(in the rows, 128 means zero)
One turn sends every row of this set to another row. A few are shown first. Where does it send the rows asked after them?
deku: [114 105 135 127 143 158 159 145  98 133 126 138 142 132 142 110 105 152
 109 163 146 138 102 132 163]
mikis: [148  86  88  92  78 144 149 143 132 125 108 105 106  71 145 104 114 151
 117 125 131 129 129 115 112]
deti: [165 139 128  90 105 124 100 135 124 154 120  83 137  98 130 112 114 141
 139 127 111 127 139  86 136]
lova: [162 142 131  94 103 120 114 134 124 151 133  93 129  92 131 111 108 162
 136 131 114 121 135  78 133]
fitu: [115 119 130  98 118 163 151 139 110 141 104 126 155 151 141 125 129 135
 130 159 135 158 109 134 167]
Giga: [120  99 132 123 146 162 145 145 101 134 113 123 150 142 140 111 116 124
 114 154 143 148 110 146 172]
buge: [176 107 101 120 146 145 145 129 114 108 173 107  76  95 127 134 148 142
 137 129 106 127  86 120 116]
sene: [150  82  85  90  80 144 141 143 132 124 102  98 111  75 145 106 119 136
 118 119 130 137 131 124 117]
vobub: [150 102  89  92  72 145 141 146 131 142  96 107 106  73 143 101 104 130
 128 132 134 124 128 117 112]
kavof: [166 132 103 110 146 158 123 140 106 121 139 100  84 107 132 133 141  77
 148 126 103 134  84 134 121]
lasu: [120 113 134 123 141 161 144 148 100 148 108 130 147 141 139 108 104 119
 122 162 145 141 106 142 167]
Fozoz: [159 128 129  95 109 121 117 130 123 135 141  89 131  90 133 115 118 179
 126 126 112 126 136  78 133]
nos: [162 116 126  93 113 124 109 132 126 128 137  78 138  95 133 117 128 166
 125 117 107 137 141  87 140]
febob: [112 108 128 100 122 162 158 136 110 130 113 126 154 148 144 126 134 150
 123 156 134 162 108 134 167]
guzin: [162 152 108 114 140 155 133 141 103 133 142 117  74 100 130 129 122  90
 153 142 108 120  76 121 111]
pimi: [147  98  90  93  74 143 149 144 131 136 104 111 102  70 144 101 105 146
 123 132 134 124 126 112 109]
gagud: [182 102  97 114 147 150 128 131 118 109 155  93  87 107 127 135 157 110
 142 120 103 138  93 135 125]
Vezu: [115  94 132 125 147 159 154 144 101 126 124 127 147 138 141 112 117 144
 107 154 142 147 107 139 169]
tofuv: [110 126 133 102 115 161 162 139 107 142 115 139 148 144 142 123 119 156
 128 169 137 147 102 125 160]
lado: [166 124 125  90 110 126  99 135 125 139 124  73 142 101 131 116 126 143
 133 118 106 137 142  93 142]
ves: [182 144 105 117 133 146 131 138 113 147 147 117  74 101 123 126 125 101
 160 143 112 112  83 119 111]
pek: [161 112 103 113 154 158 133 137 108  98 154  97  84 104 133 136 153 103
 135 119 100 142  84 133 122]
nav: [152  92  87  89  75 145 137 145 135 136  93  98 111  77 144 103 114 123
 126 123 130 132 132 123 116]
Vef: [115 117 136 126 140 159 154 147  97 147 116 139 142 135 140 107  97 136
 119 167 148 133 102 134 163]
dulu: [113 130 132  99 114 161 156 140 107 148 105 135 151 147 142 122 119 139
 134 168 138 149 104 129 162]
velun: [156 142 110 121 143 151 149 137 103 118 161 125  69  92 132 131 124 124
 143 141 109 117  72 112 107]
vepup: [156 118 105 118 151 155 148 134 105  97 168 111  74  95 133 135 142 131
 131 130 102 131  77 121 115]
fubi: [185 126  98 112 139 151 120 136 116 134 140  98  85 110 125 130 144  84
 156 129 107 129  92 132 121]
zubo: [175 133 106 121 135 142 148 133 111 129 166 121  70  94 126 128 128 136
 147 143 113 111  79 111 108]
tifuz: [109 114 132 103 120 161 165 137 108 131 119 134 150 144 144 126 127 163
 122 162 136 154 103 127 163]

lova moves to Fozoz
mikis moves to sene
Now these:
fubi moves to ves
pek moves to kavof
lasu moves to Vef
dulu moves to tofuv

One turn sends every row of this set to another row. A few are shown first. Where does it send the rows asked after them?
zur: [103 155 120 143 136 151 113 141  87 181 151  84 138 131 154 148 173 173
 116 167 162  95 139 112 150 135 118 138 169  87]
Mek: [ 56 134 125 156 148 149 121 156 105 194 105  84 112 149 169 107 124 161
 170 133 107 109 152 126 148 157  61 166 155  73]
rodek: [ 58 132 128 133 131 153 117 132  96 189  98  54 113 137 176 118 119 186
 159 126 111 121 146 109 144 149  65 151 155  68]
Mep: [ 19 119 126 127 177 114 109  93  57 163 122  58  97 147 171 163 139 132
 129 122 111  93 155 147 152 160 102 159 136  83]
Gula: [100 108 128 115 146 130 118 147  73 181 138 104 125 163 187 167 149 101
 104 125 105  85 120 123 122 121 145 163 149  71]
bemos: [ 18 100 133 122 156 141 122 138 113 183 113  58 113 147 177 153 156 116
 154 131  79 106 160 144 152 160 115 172 134  72]
Moz: [ 60 141 151 116 114 134 156 125  68 171 130 103  94 175 166 139 141 149
 142 126 128 125 132 136 149 166 125 181 154 130]
fafa: [ 76 144  98 116 142 123 129 109  79 173 127 109  81 126 162 118 160 146
 144 124 112  81 138 159 123 140  91 128 134  60]
rep: [110 122 123 119 150 100 106 135  90 171 130  81 120 152 126 168 146 105
 115 138 124  94 130 129 125 132 148 167 145  91]
kubib: [ 81 139 154 141 127 139 155 120 108 174 132  55 102 147 198 132 153 148
 165 118 126 143 134 143 153 144 129 156 170  98]
sadod: [ 33 110 126 114 168 123 109 107  50 155 106  54 116 153 182 142 143 133
 135 114 112  96 166 150 156 160 113 190 125 104]
Veta: [ 60 111 108 131 129 125 118 133  89 176 146  83  64 125 171 117 168 151
 145 144 101  64 129 102 136 153 130 122 145  80]
tugu: [ 78 131 165 118 119 136 147 129  55 175 113  89 122 169 155 138 143 130
 149 127 124 134 138 161 140 160 118 176 153 131]
tiged: [ 71 135  96 108 165 146  72 122  99 174 121  73 122 112 155 134 136 137
 132 154 125  74 188 142 143 114  95 148 133  77]
gokid: [ 66 147 151 126 129 114 147 113 103 176 138  75 121 153 184 133 141 149
 161 119  97 136 113 126 165 153 135 157 171  85]
zis: [ 77 150 159 132 122 143 153 117  76 166 132  85  94 149 195 137 154 149
 151 137 129 136 155 148 137 160 122 167 154 134]
pedi: [ 96 110 114 110 166 141  72 132  93 183 120  80 124 109 143 136 141 148
 126 159 116  62 189 121 131 123  98 149 140  89]
vibo: [102 134  98 146 136 145 125 152  97 180 149  84 156 146 173 145 161 167
 111 156 153  99 150 131 158 142 104 149 193  84]
Vev: [ 88 115 130 119 130 115 124 119  84 176 133  69 133 119 134 184 146 118
 114 144 134  80 120 122 116 136 152 152 152  92]
Fugan: [110 137 133 130 138 122 116 143  90 183 164  90 141 140 150 132 167 166
 123 151 158  82 130 107 161 141 119 151 182  69]
pabu: [ 95 131 120 122 118 142 118 158  63 188 161 109 125 170 169 123 130 125
 123 172 138  83 125 155 149 130 118 128 183 103]
muz: [ 57 122  98 144 139 114 129 107  59 169 138 100  75 139 151 113 149 149
 139 127 127  73 138 140 133 120 107 122 131  86]
mevu: [ 87 134 172 111 131 121 144 140 100 186 130  61 135 151 193 136 159 149
 153 111  95 130 128 129 157 153 130 168 167  84]
Pib: [105 126 101 127 113 135 105 154  80 176 145  89 132 155 190 133 133 136
 116 185 149 104 146 145 157 141  93 145 192  96]
legir: [ 10 101 129 122 163 135 120 133  93 182 124  52  80 152 176 170 149 122
 132 133  95  90 150 135 153 171 111 154 143  79]
mot: [ 79  97  97 123 148 174  74 155  70 196 121  86 110 117 183 153 135 112
 133 125 130  71 167 121 153 114 120 156 137  86]
vis: [ 85 117  91 115 134 145 140 138  69 169 134  66  68 118 165 121 156 147
 144 134 114  68 122 121 135 176 126 136 134  75]
saz: [ 71  99 147 117 140 155 106 137  87 180 131  87 158 141 178 149  98 129
 160 162 114  99 133 156 140 146 108 196 190 106]
folog: [ 82 111 133  90 118 124 110 126  79 186 141  91 109 151 181 167 147 115
  95 124 118  80 127 146 113 106 138 155 169  74]
kad: [ 62 119 148 129 145 137  97 148  97 191 139  62 152 161 174 142 120 159
 122 112 111  99 159 130 142 116 131 195 201 109]
timev: [ 83 141 110 111 155 147  83 127  95 182 122  79 114 120 131 126 137 145
 121 132 130  69 184 108 140 111 102 141 125  77]
Loti: [ 74 139 155 137 134 113 137 128  89 182 144  56 123 157 196 139 164 156
 148 112 116 137 120 141 171 138 142 162 172  89]
lonom: [101 140 112 121 112 150 103 153  73 187 148  84 108 157 192 128 132 136
 120 174 148  99 129 151 156 111 108 124 179  92]
fuba: [ 84 126  95 124 164 146  61 138  95 190 124  83 125 100 151 155 141 125
 139 132 119  79 182 130 149 118 124 150 138  92]
tofen: [ 66 143 111 139 157 153 106 147  54 170 119  65 109 153 180  95 120 179
 149 131  95  99 163 123 146 176  92 173 165 112]
Pif: [ 84  79 100 128 156 182  88 150  74 193 110  74 126 134 175 132 131 130
 130 133 121  52 149 132 138 113 109 132 151  82]
sapa: [ 18  91 127 115 159 146 117 126  99 196 116  66 114 156 167 155 150 129
 155 122  78  86 155 128 134 175 131 155 138  77]
mam: [ 72 113 102 124 139 191  79 148  72 183 110  79 111 135 177 123 129 112
 131 136 113  56 140 108 140 127 120 122 140  84]
vuv: [  7  89 140 115 147 159 127 128  95 178 117  63 118 138 182 140 147 130
 149 134  73  80 150 125 149 163 101 158 151  65]
nis: [ 75 112 143 107 158 143 118 148 105 186 140  76 158 147 170 154 126 175
 138 122 130  87 158 145 145 138 113 214 186 106]
tofup: [ 63  97  90 123 153 199  90 153  77 178 113  64 115 125 184 138 142 128
 130 143 133  57 155 122 146 134 117 149 140  80]
daf: [115 147 127 138 140 146 124 140  85 169 146 100 143 134 167 134 160 179
 109 149 140  93 127 106 157 125 103 148 188  90]
pubag: [ 50 145 114 127 131 171 109 140  68 180  96  69 109 152 177 117 117 185
 142 138  99 107 155 133 127 168  84 144 156 126]
sapip: [ 62 137 162 132 112 127 143 136  64 180 137  97 103 164 171 147 159 132
 145 154 130 138 140 150 150 160 123 172 150 130]
feg: [ 39 100 128 101 162 105 105  94  60 177 107  62 107 158 167 140 121 135
 146 114 116  86 167 138 143 157 109 174 121  86]
figin: [109 131 117 124 110 150 121 162  86 177 138  95 110 155 161 123 122 138
 119 177 132  99 122 143 158 120  97 135 189 110]
bisaz: [ 24 113 128 104 158 117 114 105  67 157 105  51 114 145 150 130 128 148
 138 118 114  72 170 150 156 157  94 175 137 107]
fuza: [ 58 109 166 145 128 137 103 146  85 191 121  88 154 146 169 158 104 125
 147 161 127 101 149 120 133 134 105 196 175 115]

figin moves to pedi
zur moves to tofup
Now these:
muz moves to rodek
folog moves to fafa
tugu moves to Fugan
Pib moves to fuba

One turn sends every row of this set to another row. A few are shown first. Where does it send the rows asked after them?
Sez: [ 80 107 148 135 174  85 122 151 100  89 173 133 138 113 175 111 139 126
 133 143 146 103 111 109]
topip: [ 85 127 132 124 147 125  78 144 152 103 196 122 115 149 122 104 153 146
 120 134 133 100  84 114]
vedu: [150 130 108 141 124 132 149 149 134 112 170 159 136 167 171 111 120 129
 111 141 166 116 116 119]
Ninib: [131 115 117 107 178 127 124 159 118  81 149 143 130 132 108  83 120 176
 126 144 152 124  90 105]
riki: [135  98 145 131 123 123 153 156 128 122 172 117 133 156 201 128 136 110
 116 154 113 111  96 106]
Napan: [103  80 157 143 140 108 107 157 103 123 151 122 167 124 161 119 146 111
 117 141 169 114 109 128]
pudo: [104 118 130 126 138 133 142 132 157 102 142 112 122 152 204 133 145 136
 139 160 130 139 119 107]
sufu: [ 96  95 161  97 138 117 151 176 139 102 178 142 123 166 154  94 112 142
 128 141 114  97 106 108]
dida: [131  99 158  97 118 141 164 166 134  97 155 114 110 149 128  94 131 129
 149 148 133 143 113 131]
vapav: [ 83 107 149 116 115 120 143 163 128  96 153 129 138 193 153 110 155 134
 134 116 146 101 105 127]
nasuz: [103 107 168 127 161 106 134 138 156 113 165 112 126 158 182 123 155 124
 141 152 132  97  76 125]
Divo: [127 103 133 139 173 122 102 178 127 109 185 119 120 160 119 108 102 174
 112 100 146 133 111 103]
gotop: [102 116 133 144 134 128  97 133  94 103 134 118 162 146 175 111 139 134
 175 145 115 135  84 142]
vunuf: [167  99 143 152 142 155 101 155 126  88 165 132  97 170 170 130 131 139
 144 134 163 148 120 109]
zaz: [116  85 144 145 165 113 124 139 141 136 177 126 131 139 201 120 145 154
 121 164 151 133 106 113]
movag: [131 125 147 114 143 146  78 162  68  75 154 101 119 166 143 118 126 105
 135 122 142 131 106 110]
gebe: [ 90 103 132 144 120 151 145 143 103 124 203 117 147 134 144 107 136 154
 147 128 139 136  91 122]
nad: [123 133 136 125 180 114  94 159  92 126 145  96 140 140 113 130 147 130
 127 138  99 138  80 113]
vuk: [128 105 137 135 152 150 101 178  78 101 139 124 152 159 145  98  94 131
 126 135  89 130 113 129]
Sumis: [146 112 125 115 122 100 107 162 126 114 163 153 125 117 134 121 135 103
 101 128 119 109  78  98]
tebar: [154 136 129 146 191 136  82 143 119 116 162 115 126 156 120 133 135 148
 117 135 120 155  85 104]
kabis: [108 131  92 112 158 145 111 175  68  89 163 123 121 144 139 112 140 158
 132 126 143 119 122  96]
Rubip: [105 111 141 134 159 131  68 157 133 104 157 114 126 155 194 127 105 143
 136 163 138 115 141 103]
mufo: [ 93 139 143 142 154 149 135 137  92  77 155 116 122 127 117 122 119 148
 137 121 140 147 133 124]
muf: [120 116 137 121 157 133 135 161  84 108 151 122 135 156 113 117 151 139
 118 122  89 164  85 105]
tarom: [139 116 126 119 134 130 132 147 176 101 184 119 127 145 137 127 133 149
 148  96 152 130  82 111]
mopuf: [111 120 122 136 156 141  87 146 171 107 129 117 156 154 165 111 117 127
 135 163 162 115 112 125]
Govip: [156 108 173 103 155 133  92 156 107 101 146 123 121 150 108  98  96 131
 128 149 153 128  84 119]
gipak: [106  85 124 144 160 112 142 185 101 101 153 123 142 124 145  85 138 123
 148 154 127 109  67 102]
Gafen: [105 115 133 151 133 139  86 120  91 112 179 164 115 131 155 110 145 142
 115 153 145 153 113 120]
beg: [154 126 155 121 137 129 135 136 141  74 165 152 113 145 178 124 101 111
 122 146 142 128 129 111]
kire: [143 141 133 120 161 148 128 140 114 114 164 126 111 167 109 127 140 161
 120 132 112 169 105 115]
nozul: [125 133 113 149 171 109  81 164 113 107 159  92 117 145 164 119 148 148
 162 160 152  95 111 124]
kud: [148 146 140 117 184  96 107 160 115  97 133 131 121 141 125 121 108 118
 144 110 131 111  94 137]
mevi: [113 119 128  98 106 128  84 145 131  95 120 140 122 159 153 105 135 131
 129 150  97 148 114 122]
goro: [176 108 123 123 135 108  87 156 133 134 140 129 145 143 173 136 117 137
 153 127 132 125  90 128]

kire moves to muf
vedu moves to vapav
Sumis moves to topip
Now these:
Govip moves to Ninib
vuk moves to kud
gipak moves to nozul
tarom moves to gebe
riki moves to nasuz
Sez moves to Rubip

